50 stands for zero in the data rows.
Some points:
51,60,63,41,45,55,39,49,40,64,35,61,59,61,48,41,32,57,49,55,44,41,39,60,46,74,47,62,38,51,48,61,44,52,28,64,55,48,58,45,49,58,52,30,50,35,40,52,40,32,62,48,59,44,45,56,37,40,75,45,63,31,61,56
43,32,19,48,55,56,60,29,61,44,35,73,72,41,41,48,57,61,41,37,43,44,44,34,47,52,55,55,47,55,72,53,40,37,44,61,48,54,48,35,53,45,63,56,50,46,29,62,50,57,44,52,42,32,50,47,65,45,52,57,57,56,52,42
32,48,64,42,61,40,40,39,64,37,54,63,45,36,27,55,50,54,46,31,57,41,54,46,53,53,60,50,41,48,45,40,54,51,50,38,44,62,47,58,51,21,47,42,61,32,69,47,34,46,56,57,46,59,41,48,49,60,65,44,32,53,53,51
47,44,26,65,30,60,47,48,42,63,48,39,51,49,63,52,48,38,40,43,68,50,47,42,46,50,64,58,55,33,56,50,52,41,62,60,48,52,48,54,55,31,61,27,34,42,71,44,57,59,52,37,56,56,44,55,36,67,44,54,53,47,56,64
53,31,41,57,45,54,57,65,61,38,62,46,47,59,51,45,44,45,50,62,43,55,69,64,46,42,66,60,57,33,46,40,50,49,28,53,45,48,52,68,37,50,47,68,42,36,48,73,41,42,52,52,52,60,42,56,51,62,49,50,67,54,60,34
50,68,52,61,47,40,42,71,40,30,38,45,61,47,40,42,36,49,66,53,49,42,42,26,44,50,72,32,70,57,47,32,48,34,50,50,70,60,36,52,47,63,48,55,56,52,45,49,48,45,53,37,59,41,51,51,54,64,58,32,49,38,35,47
52,38,49,41,47,59,51,60,41,62,53,52,51,65,31,39,49,35,58,38,66,54,63,47,44,41,41,47,69,56,46,59,51,56,34,62,46,60,33,55,64,50,55,51,57,57,62,50,45,49,49,49,49,51,41,63,61,26,49,30,43,52,17,56
38,57,45,54,45,52,61,53,60,51,19,50,55,62,49,53,51,47,40,49,58,61,65,60,53,53,52,48,56,63,47,61,63,59,59,46,42,27,66,43,49,49,48,63,51,51,45,52,38,64,50,35,46,64,54,39,33,58,50,33,39,23,41,41
43,46,56,49,70,78,43,59,49,45,45,34,52,61,59,56,58,70,60,27,67,55,46,35,42,42,62,46,40,57,35,49,48,63,32,59,64,32,41,60,55,45,50,47,43,59,46,46,53,54,45,60,52,45,61,51,39,49,41,60,52,54,63,42
47,55,54,62,53,44,27,58,55,63,65,52,48,44,42,36,53,63,48,53,31,53,41,56,60,61,56,65,54,43,36,53,48,49,37,30,55,49,49,47,68,54,66,57,55,43,49,57,46,79,41,51,55,69,56,42,54,42,30,69,42,30,46,70
38,44,44,52,49,31,58,46,31,36,64,43,45,38,51,46,35,51,42,43,63,53,55,63,52,31,42,75,45,58,48,48,37,56,47,35,59,47,54,39,65,67,63,38,74,48,46,47,49,56,60,50,55,52,39,49,29,55,41,58,50,48,43,35
40,55,56,39,38,87,44,39,44,43,65,63,45,52,44,53,62,48,60,62,39,46,64,33,53,49,54,53,52,47,41,67,59,56,79,56,55,43,50,54,44,63,58,50,58,33,50,53,44,53,66,53,53,39,39,66,55,57,49,61,47,57,46,47
99,45,52,42,54,44,57,39,33,56,39,42,54,50,44,69,49,59,44,66,50,46,44,37,45,51,71,59,57,48,62,43,49,70,51,46,50,41,53,56,41,51,37,31,57,31,36,47,37,46,35,59,36,76,57,50,57,46,27,47,42,59,43,43
50,49,58,60,46,52,56,60,69,48,66,34,66,57,52,37,54,42,41,62,66,32,55,52,55,54,58,58,30,70,45,58,60,45,57,56,60,65,65,47,56,43,45,46,41,38,44,43,56,41,63,46,58,47,47,30,61,42,44,54,37,66,41,48
54,66,67,54,42,30,36,47,73,53,59,58,50,38,57,36,47,36,56,39,49,65,53,51,54,60,68,55,56,53,66,57,42,64,49,65,60,57,52,45,48,51,64,61,61,61,49,27,49,45,45,57,27,52,59,63,35,50,44,58,67,55,48,45
41,46,44,60,47,50,61,34,60,71,60,45,37,30,45,51,62,47,48,54,51,60,47,39,48,43,46,56,49,46,40,40,65,43,38,69,58,55,35,51,51,70,29,49,42,58,51,38,42,46,49,56,40,47,53,54,55,45,53,45,33,27,68,33
50,55,61,44,41,42,66,41,50,54,68,68,47,40,49,58,45,43,45,63,57,55,38,53,30,35,66,43,32,61,47,48,49,55,48,54,46,31,66,74,77,43,47,58,51,58,42,62,74,59,51,58,59,48,54,59,57,60,58,35,50,47,48,69
60,56,60,33,55,51,57,47,50,41,62,60,59,59,53,46,30,47,53,46,65,40,56,29,49,55,48,52,50,27,43,43,36,40,58,55,38,47,63,46,54,56,35,60,34,65,66,53,53,51,53,47,40,51,39,39,42,36,53,72,38,37,41,50
40,46,62,70,32,30,44,48,30,43,30,47,66,52,49,61,65,57,71,52,46,51,51,43,55,50,33,63,61,61,47,51,47,61,39,61,29,58,68,57,55,47,45,66,49,48,64,50,58,43,61,47,53,51,60,49,51,54,41,55,51,49,59,53
45,46,49,50,48,40,63,40,53,57,39,47,73,47,68,59,40,46,48,40,29,51,54,54,61,47,39,46,49,47,19,35,56,58,55,39,61,55,51,46,44,48,55,57,26,46,47,44,49,57,37,56,55,46,30,79,49,50,50,51,46,65,47,62
48,40,59,49,55,37,40,45,40,43,65,47,49,46,31,59,50,34,51,44,47,52,43,56,57,48,52,44,40,42,45,69,50,48,69,56,41,44,20,49,49,48,42,58,17,31,35,46,54,46,53,47,51,38,55,39,36,46,44,46,60,44,40,49
47,28,57,64,53,62,53,75,44,47,48,62,60,31,66,71,54,42,39,63,48,57,47,57,60,50,58,52,59,65,31,63,38,32,53,49,43,46,37,48,45,46,44,42,57,68,46,56,44,43,49,46,34,57,43,54,49,47,63,64,42,56,52,56
42,63,48,54,60,65,44,48,41,52,32,56,51,22,41,32,56,43,61,61,50,47,43,61,44,47,43,39,62,64,41,38,44,45,50,38,47,48,78,51,48,54,24,27,37,52,61,40,38,60,47,43,49,53,46,42,53,47,40,42,99,54,44,48
69,54,45,64,67,49,47,45,44,35,57,72,46,47,59,36,48,55,43,52,50,43,44,59,49,58,35,50,46,43,40,48,64,42,42,76,31,30,45,35,36,50,54,52,54,51,54,49,54,59,51,32,55,59,51,64,50,64,42,38,36,77,49,43
61,58,34,52,49,56,45,74,50,45,45,60,42,53,47,44,31,47,64,59,56,49,62,41,53,51,22,41,44,64,66,33,68,59,60,41,45,50,32,54,76,47,44,45,40,40,32,50,48,50,60,61,29,57,51,54,51,46,48,56,46,53,71,60
61,57,46,50,65,33,50,44,62,61,65,39,56,53,47,53,50,59,46,36,56,44,48,40,48,52,38,58,61,67,44,63,63,40,68,55,60,62,47,60,34,50,58,46,57,70,53,72,55,52,68,62,48,66,58,55,47,54,50,49,73,36,47,46
55,46,56,43,48,42,45,65,48,45,24,35,51,37,30,35,54,55,53,63,45,44,47,59,70,42,44,50,22,30,65,67,50,48,51,55,73,36,62,55,48,44,43,45,60,68,62,61,72,55,45,53,38,47,38,63,55,56,50,45,51,38,53,58
36,58,50,50,55,44,51,48,40,43,50,49,34,36,74,52,44,67,54,52,37,47,78,48,38,36,41,59,53,54,74,52,56,44,48,63,54,47,48,52,30,43,54,48,36,39,46,51,53,51,21,47,59,63,57,33,62,37,74,58,48,52,35,60
34,50,61,52,53,65,68,52,68,45,49,45,49,53,41,55,44,48,42,54,48,56,34,61,66,55,44,52,60,55,66,27,40,59,53,53,35,43,50,72,40,64,69,32,34,51,58,50,64,48,55,41,54,50,62,57,50,50,43,60,37,47,40,49
42,56,42,53,52,62,45,54,45,55,67,45,46,49,65,72,51,49,59,34,62,52,33,52,60,46,59,35,36,43,80,52,59,54,41,41,42,56,63,31,41,61,39,67,50,51,43,57,40,40,57,53,50,70,47,65,65,49,53,47,53,49,47,53
64,54,45,55,58,60,53,42,56,47,48,56,61,60,56,59,54,42,65,39,13,63,60,62,54,27,60,67,45,42,58,43,60,43,51,43,46,60,46,47,65,60,57,39,47,74,62,54,41,46,60,52,56,43,55,19,41,51,52,31,46,55,53,59
24,50,41,29,56,48,57,42,38,49,61,53,63,45,51,50,50,52,47,73,66,37,58,71,51,65,60,35,71,37,51,56,44,58,56,53,73,49,45,45,51,49,56,56,38,57,56,54,45,44,60,55,51,51,69,41,48,47,43,42,35,66,73,61
53,47,51,43,56,29,57,58,62,60,50,51,29,52,56,65,56,35,39,35,35,31,60,34,51,53,55,49,54,49,53,59,49,53,39,25,50,47,58,37,47,48,44,39,44,55,51,59,39,70,60,29,61,08,69,69,56,41,44,54,51,62,60,46
48,74,46,28,39,50,53,57,37,44,49,52,48,64,50,62,51,37,29,54,53,77,46,36,61,50,49,46,36,60,44,51,54,35,30,50,49,49,43,50,30,49,62,53,50,49,62,42,58,55,47,57,46,53,44,38,63,43,34,44,58,56,67,42
72,64,44,62,55,52,54,28,49,29,43,44,42,66,49,42,48,52,47,57,65,54,59,67,47,46,56,41,48,54,46,67,31,65,49,39,37,57,26,54,45,51,43,46,48,52,51,40,45,46,56,52,54,47,42,56,80,54,57,65,48,38,64,64
61,44,48,46,52,50,58,48,51,46,40,51,25,46,65,39,71,67,52,65,58,50,52,39,71,55,49,40,60,42,39,40,45,44,39,46,47,57,55,41,50,41,58,54,49,45,41,39,60,40,77,66,48,43,48,46,36,44,54,32,61,38,26,61
60,49,33,58,44,45,45,56,46,54,81,56,49,66,56,43,57,83,51,46,52,50,45,48,74,50,50,35,53,56,59,57,44,59,59,49,40,56,62,56,49,58,50,41,51,47,52,54,49,50,04,52,47,37,44,44,48,47,71,34,49,58,59,34
48,40,49,49,55,44,52,65,48,48,68,38,52,67,35,54,57,65,49,67,45,71,43,52,24,41,44,50,56,43,55,36,63,73,53,49,43,49,57,17,42,39,58,46,45,56,47,41,51,50,47,33,42,50,41,47,57,57,71,60,57,52,52,53
42,54,70,53,62,50,45,48,45,61,37,35,41,57,58,46,43,43,32,45,62,60,29,49,56,46,37,61,71,35,59,52,54,39,61,59,52,52,60,64,64,49,48,67,62,51,36,52,31,56,47,61,48,34,43,40,59,57,54,51,53,62,56,47
63,63,54,45,37,58,57,44,45,49,48,37,55,43,60,62,69,37,52,56,52,41,42,48,45,61,26,33,38,36,48,49,48,55,34,40,55,56,34,65,71,43,63,46,51,52,47,56,40,52,44,38,41,64,60,41,54,61,64,61,56,53,41,24
44,62,49,59,47,52,51,53,60,53,60,38,44,54,42,74,54,61,59,52,51,49,59,62,32,77,34,63,41,48,55,45,26,28,64,53,54,46,56,52,55,40,50,59,61,55,48,41,41,46,40,56,47,38,47,59,50,48,28,33,53,43,49,47
26,34,60,51,61,41,53,34,55,62,48,57,36,83,58,48,48,43,49,61,38,26,47,45,47,51,55,39,36,55,55,44,50,48,54,43,53,60,29,53,53,56,43,56,76,44,59,49,59,51,43,37,39,61,38,43,35,50,33,54,58,52,54,65
38,50,45,52,27,56,37,55,63,37,33,54,58,50,58,45,47,68,22,50,37,37,48,57,29,33,49,48,50,31,47,52,60,49,61,40,30,57,40,39,50,54,42,47,54,57,53,52,58,43,44,65,61,48,70,63,49,29,51,49,53,62,42,37
72,33,45,25,38,56,49,49,45,60,55,40,58,34,44,52,45,62,48,37,36,35,61,65,59,45,58,35,49,63,60,39,71,39,48,55,40,35,46,54,50,48,45,70,72,55,51,28,56,52,46,42,65,34,53,44,51,52,60,67,54,48,53,61
47,46,45,46,48,61,47,48,49,59,50,30,37,36,58,43,46,29,60,28,25,39,44,41,42,63,52,55,51,56,42,51,32,67,59,48,37,51,48,42,39,46,52,53,55,66,37,51,70,50,53,58,52,57,40,33,58,49,57,31,38,54,66,40
55,49,53,45,39,42,45,55,63,62,53,60,62,43,59,29,67,53,57,39,65,73,44,50,36,53,34,70,53,49,54,51,44,52,50,21,59,44,38,58,28,59,37,54,60,43,50,58,54,43,49,41,57,44,51,45,38,63,41,51,40,53,43,70
54,40,44,44,66,36,49,61,49,57,32,60,42,58,50,39,50,36,67,49,57,64,49,55,48,43,49,34,33,43,33,45,40,44,77,62,53,60,69,48,46,52,69,47,63,37,50,48,43,38,48,55,65,51,69,49,59,46,51,61,44,38,51,44
62,47,54,56,51,63,44,36,47,50,36,57,31,60,32,55,37,43,57,54,50,61,49,61,45,63,43,38,62,60,55,61,55,39,36,41,75,63,68,38,55,46,40,54,42,46,58,53,74,43,46,62,59,47,52,49,34,59,56,63,37,56,44,37
There is one direction along which these points spread out most. Take the direction at right angles to it along which they spread out most. Then take the direction at right angles to both along which they spread out most. Go by this last direction. Where along it does each point below lie, from 0 to 99? The average is 50, and the first point in the table lies past the average. One standard deviation of the points above along it is 16.
47,44,26,65,30,60,47,48,42,63,48,39,51,49,63,52,48,38,40,43,68,50,47,42,46,50,64,58,55,33,56,50,52,41,62,60,48,52,48,54,55,31,61,27,34,42,71,44,57,59,52,37,56,56,44,55,36,67,44,54,53,47,56,64 >> 38
40,46,62,70,32,30,44,48,30,43,30,47,66,52,49,61,65,57,71,52,46,51,51,43,55,50,33,63,61,61,47,51,47,61,39,61,29,58,68,57,55,47,45,66,49,48,64,50,58,43,61,47,53,51,60,49,51,54,41,55,51,49,59,53 >> 67
50,55,61,44,41,42,66,41,50,54,68,68,47,40,49,58,45,43,45,63,57,55,38,53,30,35,66,43,32,61,47,48,49,55,48,54,46,31,66,74,77,43,47,58,51,58,42,62,74,59,51,58,59,48,54,59,57,60,58,35,50,47,48,69 >> 37
36,58,50,50,55,44,51,48,40,43,50,49,34,36,74,52,44,67,54,52,37,47,78,48,38,36,41,59,53,54,74,52,56,44,48,63,54,47,48,52,30,43,54,48,36,39,46,51,53,51,21,47,59,63,57,33,62,37,74,58,48,52,35,60 >> 71
48,40,49,49,55,44,52,65,48,48,68,38,52,67,35,54,57,65,49,67,45,71,43,52,24,41,44,50,56,43,55,36,63,73,53,49,43,49,57,17,42,39,58,46,45,56,47,41,51,50,47,33,42,50,41,47,57,57,71,60,57,52,52,53 >> 55
50,68,52,61,47,40,42,71,40,30,38,45,61,47,40,42,36,49,66,53,49,42,42,26,44,50,72,32,70,57,47,32,48,34,50,50,70,60,36,52,47,63,48,55,56,52,45,49,48,45,53,37,59,41,51,51,54,64,58,32,49,38,35,47 >> 62
47,46,45,46,48,61,47,48,49,59,50,30,37,36,58,43,46,29,60,28,25,39,44,41,42,63,52,55,51,56,42,51,32,67,59,48,37,51,48,42,39,46,52,53,55,66,37,51,70,50,53,58,52,57,40,33,58,49,57,31,38,54,66,40 >> 57
45,46,49,50,48,40,63,40,53,57,39,47,73,47,68,59,40,46,48,40,29,51,54,54,61,47,39,46,49,47,19,35,56,58,55,39,61,55,51,46,44,48,55,57,26,46,47,44,49,57,37,56,55,46,30,79,49,50,50,51,46,65,47,62 >> 59
55,46,56,43,48,42,45,65,48,45,24,35,51,37,30,35,54,55,53,63,45,44,47,59,70,42,44,50,22,30,65,67,50,48,51,55,73,36,62,55,48,44,43,45,60,68,62,61,72,55,45,53,38,47,38,63,55,56,50,45,51,38,53,58 >> 70
52,38,49,41,47,59,51,60,41,62,53,52,51,65,31,39,49,35,58,38,66,54,63,47,44,41,41,47,69,56,46,59,51,56,34,62,46,60,33,55,64,50,55,51,57,57,62,50,45,49,49,49,49,51,41,63,61,26,49,30,43,52,17,56 >> 37
48,40,59,49,55,37,40,45,40,43,65,47,49,46,31,59,50,34,51,44,47,52,43,56,57,48,52,44,40,42,45,69,50,48,69,56,41,44,20,49,49,48,42,58,17,31,35,46,54,46,53,47,51,38,55,39,36,46,44,46,60,44,40,49 >> 28
32,48,64,42,61,40,40,39,64,37,54,63,45,36,27,55,50,54,46,31,57,41,54,46,53,53,60,50,41,48,45,40,54,51,50,38,44,62,47,58,51,21,47,42,61,32,69,47,34,46,56,57,46,59,41,48,49,60,65,44,32,53,53,51 >> 32
69,54,45,64,67,49,47,45,44,35,57,72,46,47,59,36,48,55,43,52,50,43,44,59,49,58,35,50,46,43,40,48,64,42,42,76,31,30,45,35,36,50,54,52,54,51,54,49,54,59,51,32,55,59,51,64,50,64,42,38,36,77,49,43 >> 51
62,47,54,56,51,63,44,36,47,50,36,57,31,60,32,55,37,43,57,54,50,61,49,61,45,63,43,38,62,60,55,61,55,39,36,41,75,63,68,38,55,46,40,54,42,46,58,53,74,43,46,62,59,47,52,49,34,59,56,63,37,56,44,37 >> 53
50,49,58,60,46,52,56,60,69,48,66,34,66,57,52,37,54,42,41,62,66,32,55,52,55,54,58,58,30,70,45,58,60,45,57,56,60,65,65,47,56,43,45,46,41,38,44,43,56,41,63,46,58,47,47,30,61,42,44,54,37,66,41,48 >> 29
